Each row is where one point has got to under a steady rotation. How many ticks took it there?
The counts run from 0 to 447.
[ 14  11 -13 -22  21   6 -11  11   3   5  20  -6  -3  -1 -20   2   2 -11
 -11   1 -16 -35  12 -14 -15 -26  34  27  13  19  13 -23   1  17   7  -2
  -3   4  15  10   0 -28  28   7   0  38  -5  -7  -7] -> 123
[ -7 -30  -3  32  -8   7  -7  -4 -30   8   0 -26  10 -17   0  -8 -14  10
   3 -19  27  10 -19  14 -12  24  -2 -20  -4 -12   0  -9  -4  -7  -3 -24
 -17 -11  -5  15 -17  12 -13 -27  17   0  36  10   9] -> 67
[-14  17  12  17  -1 -29  14 -19  -6  27   8  -3  19  11 -12  -5  12 -11
  14  14 -25  11   7  -2  39  -7   8  37  -4 -12  -8  -8   9 -20  -8   9
  24  16   1 -30   7   7  -3   6 -17 -27 -16 -16 -27] -> 167
[-13  -2  15  13 -15  -2  15  15 -17   7 -25  -9  25   6  -5   2   4  -7
  -3 -11 -12 -46   3   4  19  10   4  -6 -21  19   2 -11  10 -38 -24   2
 -13  13   3  18  15  13  -2 -20  31  -9  15   7  -8] -> 381
[ 11 -37  -9  12 -27  -8  -9   1  13   1  -1  -5  -3 -30  11 -24 -15   8
 -20  -4 -21   8 -41 -14   8  14  14 -16 -22  -5  -4 -34  -8   5 -11  20
  -8  20 -10  -2   8 -10   7  23   1  26  -2   8   2] -> 416
[-14  -2 -17  24 -22 -26  -4  42 -21 -24   4  -3  18   9  12 -16  17  17
 -13  -7  -2 -10  -9  11  11   1 -34  25   9   3 -11  -8   4 -15   8  16
   4  16 -12  22 -19  12 -12 -19  14   5   2  12 -10] -> 93
[  6   0   1   2 -25   1  16 -10  -9  27  15 -15  -9 -16 -31  25 -27 -33
  -1  -6  -3  26 -16 -12  15   6   8  -3 -21  -3   8   6 -29  -6   5  -7
  22  -3  11  -4  -8 -14 -12  -5 -12 -33  36   8  -4] -> 195
[ -5  21  -7 -15  -1   0   5  -6  -2   3  19  31   5  15  -6  19  14   5
  -7 -11 -11   4  -8  22  -9  -2 -12  -3  20   5  -1  -6  16 -13  49  -9
 -18 -22 -17   3 -16  11  -4 -30  14 -17  16  31  32] -> 352
[-10   9  11   5   7   7   5  19  13   4   6  21  23  40  16 -10  22   0
  -1 -14 -19  -9   5  20  -3   0   9  14  10 -34   6  11  10 -17  11  -8
 -15  -4 -17  10  22  10  -5 -20  32 -14  18  -5  -5] -> 366
[  8   4   8  -4  -6  19  16  24 -14  -8 -12   7 -15  14   3   8   2 -14
   6  -4  21  -1   9   4  15  -2 -40  -6 -19  29  -1  26  -8 -41  -6  26
   5   4 -13  -6   6  34 -19 -20  20 -10  15  20 -15] -> 240
[ -1  19 -10   2  14   7  19  41   7  -3   3  19 -12  20   7  -9  12 -17
 -18   7  -1 -28  16   5   3   2  16  22  14 -29  20  -2  28 -10   4  14
 -11   0  -3  22  21  11 -28  -9  22  29  16  12   5] -> 105
[  1   6  -4 -18  19  -2 -12 -26   2  -4  14  17 -23  -6   1  -4  14  23
   3   0  23  48   7  18   5 -18 -39  -7  12  18  -9   1  -1   0  13  -2
 -16  -5  -7 -38  -8  12  -6   7 -22  -6 -27  11 -16] -> 12
[-18  16   4  -7 -18   0   9  16  35 -10  -9  29  29  32  25 -11  19  17
  -6 -21 -24 -21   7  10  -8   6  15  -6   1 -27   6  14   9   1   0   0
 -17 -14 -11  15  25   7   6   0  26  -5  -1  -5   5] -> 365
[ -4  -8  -5  13   6   3 -34 -31  -7  -9   0 -23   0 -10  38  -7 -21  13
  17   1  14  31 -24   6  20   7  -6 -37   8   1  -4   3  -2  -2  -7  -1
  13  11  -5 -21  29  -3   6 -12   0  19  15  26 -29] -> 7
[ 32 -17  -5 -12  21  34 -21  -5 -13  -6  28   2 -28 -10 -15   0  21  15
   9  -8   9 -22  24 -17 -17  -7 -25  -2  11  27 -11  13  -8  11  -6  -3
 -18  -3   5 -20 -34  -4   8   6   5   0 -26   2   1] -> 265
[ -1  19 -14  -6 -11   9   1 -10  -9   2   5   5   6   6 -15  29 -10   0
  -7 -17  -7   2 -30  10 -25  -7   6 -27  28   5   1  -9   7  13  43 -21
  -5 -36 -19   3 -15  -9  -1 -19  11  -7  31  11  33] -> 344
[  3 -12 -20   8 -20 -22   9  41 -28 -17 -29  -9  13  15  -4 -14   1  -3
 -10 -10   9 -12 -20   2   6 -28 -24  21 -15  19 -12 -22   1  -5   4  -1
  13   9 -17  20 -17  -8  -9   2   4  21   6   3 -11] -> 101
[ 17  11  11   3  16  10   5 -16  -2   7  29  -5 -26 -17 -17 -17  11  19
 -17 -12 -15  -2   9   3   9 -12  16  -4  12   4  -4 -36  10  -8  -8 -16
 -29   5  19 -16  20 -25 -26  -1   8  -3  -7  24 -28] -> 133
[  3  11 -30   4  16   7 -36 -26  16   0  19   9  17   1  15  10  14  26
 -21  -4 -41  -9  10  -8   3 -22  -4  -3  16   5   6 -29 -17   2   8   0
 -24  32  12  -1   6   3  19   1   6  12 -12   8  -5] -> 138
[-16  -4  -4   2 -15 -17  18  15 -13  17 -16 -14  31   6 -11   7 -14 -30
  -3 -11 -14 -28  -3   0   9   9  20  12 -23  12  16 -15 -12 -28 -27  16
 -11  -1  -8  20  17  24  11 -17  31   8  21  -1 -19] -> 382
[ 19  -1  -1   5  15  11  11 -18 -26   9  20 -20 -23 -13 -17  -4   2   2
  -7 -15  -9  -5 -17   0  11 -16  25 -16  10  21 -10 -44  10 -11  -4 -21
 -18   1  -3 -22  19 -17 -24  -7  19   1  18  18 -15] -> 134
[  7  11  10  -7  13  -1 -15 -25  10   3  24 -15  -3 -14  27  -7 -23 -13
  22  16 -14  25  -5  -2  -4  -6  23 -11  37  -1   3  17   7  26  18  23
  21 -15 -11 -10  17  14  24  -2   4  18  -3  -3   6] -> 9
[ -5   4 -40  14 -13   6 -12   0   5 -15 -30  20   7   7  17  11   0   3
  -7   5  19 -20   5 -11 -12  14 -13   2  -3 -12   2   3  29  26   8 -25
  14  -3   5  11 -19   5   0  11 -40  29 -20  -3   5] -> 311
[ 14 -26  10  18 -13   5   6   0  23  10 -10  -3 -12 -28  16 -16 -10   6
 -24   5 -34   0 -24 -18  -4  13  35 -23   6 -19  -1 -15  -8  16  -2  21
  -8  10  -9   9  17  -3   5  31   5  31   0 -10  23] -> 417
[-14  13 -12  29  -9  15  10 -22   3  15 -18  29  19   3  12  25  13  -8
 -17   5 -17 -22   7  -8  25  31  -1 -12 -11 -15   7   7  30 -28  -4   1
   6  22   4 -10  11  30   0  -7 -15 -10   3  -3  12] -> 172
[  1  -1   5 -21  -3  -2   9  20  12  10  -4   6  21  19 -24  -2  12 -11
  -3  -1 -23 -36  14  -3 -15 -19  24  38  -7   3   8  -2 -16   8  -2  -4
 -10  -8  15  21  -1 -20  27  15  13   6 -15 -32   2] -> 384
[-11   6  -1  -1  17  21 -12  -5   7   7  -6  12   7  26  12  11  11  -2
  23  -8  21 -21  26   0 -18  25  14  10   1 -38  10  31  11   9 -20 -45
   0 -24   6  -2   5  -4   9   7  -7  -6  -3 -21  -1] -> 44
[ -5   6  12   0 -33  -9   6 -16  -4  12  -3 -16  24 -29 -12  13 -31 -20
 -11   3 -20 -16  -2 -16   4  21   7 -12 -15  17  13  14 -10  10   4  12
  36  18  28  12 -20   2  18  -8 -16 -20  -4  -9  13] -> 189
[-15  -6  11  -3  -4  -6  11  47   1  -4  -5   1 -10  22 -13  -8  -2   7
   4  -5   9   5 -35   3 -14  -5  30  14  10 -28 -13 -16  11   9  10   0
  -2 -32 -25  -1   2 -29 -14  15  19  13  18 -12  27] -> 89
[-12   7   2   6 -16  -4   2  24  -8 -29  -6  14  14  13  -2   1  24  15
 -15  -3  -9 -14  -1   9   7 -12 -42  15  13   4 -18   2   6  -4  25  22
   3   8 -16  34 -25   6 -33 -17  23 -13  -4  20  16] -> 92
[  1  28 -10 -11   4  16   6  17  25   5  -7  36 -33   3 -12  16  16  -5
 -11  24  -4   1  -5 -15  18   6   7   5  -6  -3   3   0  21  -7   6   4
  13   9   2 -38   7 -23   0  33 -34  21 -20  -1  10] -> 438
[  2  -4 -21 -29   1  29 -26  27  16 -16 -11  17  -5  17  18  14  -4   8
  -7  -8  18 -20  21  -8 -17   4 -11 -13 -18  14  22  21 -26   3 -28  12
 -13  10   1   2   5   7  29  14   0  29 -20   0 -17] -> 251
[  7  -5  17   7  -4 -19  11   1  -2   3  14   1 -22 -13 -27  -8   9  11
 -11  15 -21  38 -10  -3  38 -25 -21  16  11   3 -25 -23 -21 -13   3  34
  -2  27  -2 -15  -7  -6 -29  24   3 -17 -16   2   1] -> 421
[ 11 -17   3 -27  35  11 -20  -7  -3  10  15 -32 -12 -11   0  10 -28 -24
  33   0   9   2   5 -13   8  -1  26  13  -7   4   2   8 -19  -6 -38  18
   3  -9  -4   3  21 -11   6   3  32  21  17  16 -27] -> 262
[-17  20 -25 -10  -4 -15 -13 -13  -4  -7   7 -20  27 -10  11  18 -40 -20
   1   4   0   1  -2   2  -9  14  21   8  17  -3  27   1   0  24  17  -4
  20 -10  16  33   0  -2  16 -25  -8  25  20  15   8] -> 330
[ 12   0 -13  -5  -5  -1  -1 -15  -5  -1  -6 -29  14  -6  10  -3 -21  -5
 -14  -9 -40 -19  -2 -19  -9 -45  27 -12  13  19  -3 -17 -17  16  -3   2
   6  15   7  31  18   5  20  -5  22  22   3  -1 -14] -> 129
[  3  -6   7 -20  -5   4   3   6   8   6 -15   1  25  -4 -14   9  -2  -3
 -15  10 -21 -43  28  -4 -17  -4  17  10 -12  16  10  -6 -18   1  -5  10
 -21  17  22  36  -1   6  31   8  16  15 -14 -23  16] -> 391
[ -6  23  15 -18  10  10   2  -3   6  -6  18  19  -1  13  -5   8  10   2
   1  -8 -12  -2 -24  23 -18   3  15  -3  22  -8  -5   0  22   0  43 -20
 -10 -34 -12   0   3 -21  -1 -18  17 -12  18  11  36] -> 351
[  5  -9  -5  13   2  11 -30 -32  -5 -28  -7  -7  -5  -9  31 -16  -2  34
   4 -10  14  28  -3  12  15  -6 -30 -45  14   3 -17  -1  -8  -6   0 -11
  -2  20   8 -15  19  -3   0  -3  -7  -9  -3  17 -22] -> 6
[ -9   4   7  17  -7   8  14  12   2   2 -31  15  31  35  15 -10  25   3
  -6  -7  -8 -31  13  18   1  -5  -2  -9  -3  -8  -5   8  10 -26 -11  -7
 -26  10   1  22  29  18  -3 -21  28 -18   7  -8   0] -> 373
[ -1  10  -5  18  27  21  -3 -12 -15 -13  -6  14 -12  22  -1  22  15  -8
  21   9   7   6   2 -10  15  -6 -16  17  20 -37 -25   7  30   0  -5 -14
   8 -13 -27 -14  -9  11 -40  13  -9  -1  -1  -6  10] -> 299
[ -2   6 -29 -30 -28  -9  11  43  -6 -24 -26   8  -2   6 -21  12 -10  -4
 -11  -9  -4 -20  -7 -10  -2 -20  -6   5 -17  36  -6 -22  -4  10  -1  -3
   6  -7 -10  19  -4 -21 -12  17  -2  35  -7  22  -8] -> 109
[-25  -4 -20  22 -21 -36 -16   4 -24 -22 -21 -16  22 -19  13   0 -16  10
  23   3   0  -9  -9 -10  20   6 -15   9   0  14 -19  -6  21  16  -3  11
  27   0 -11   1 -25   6  -4   2 -26  11 -18  -6 -12] -> 302
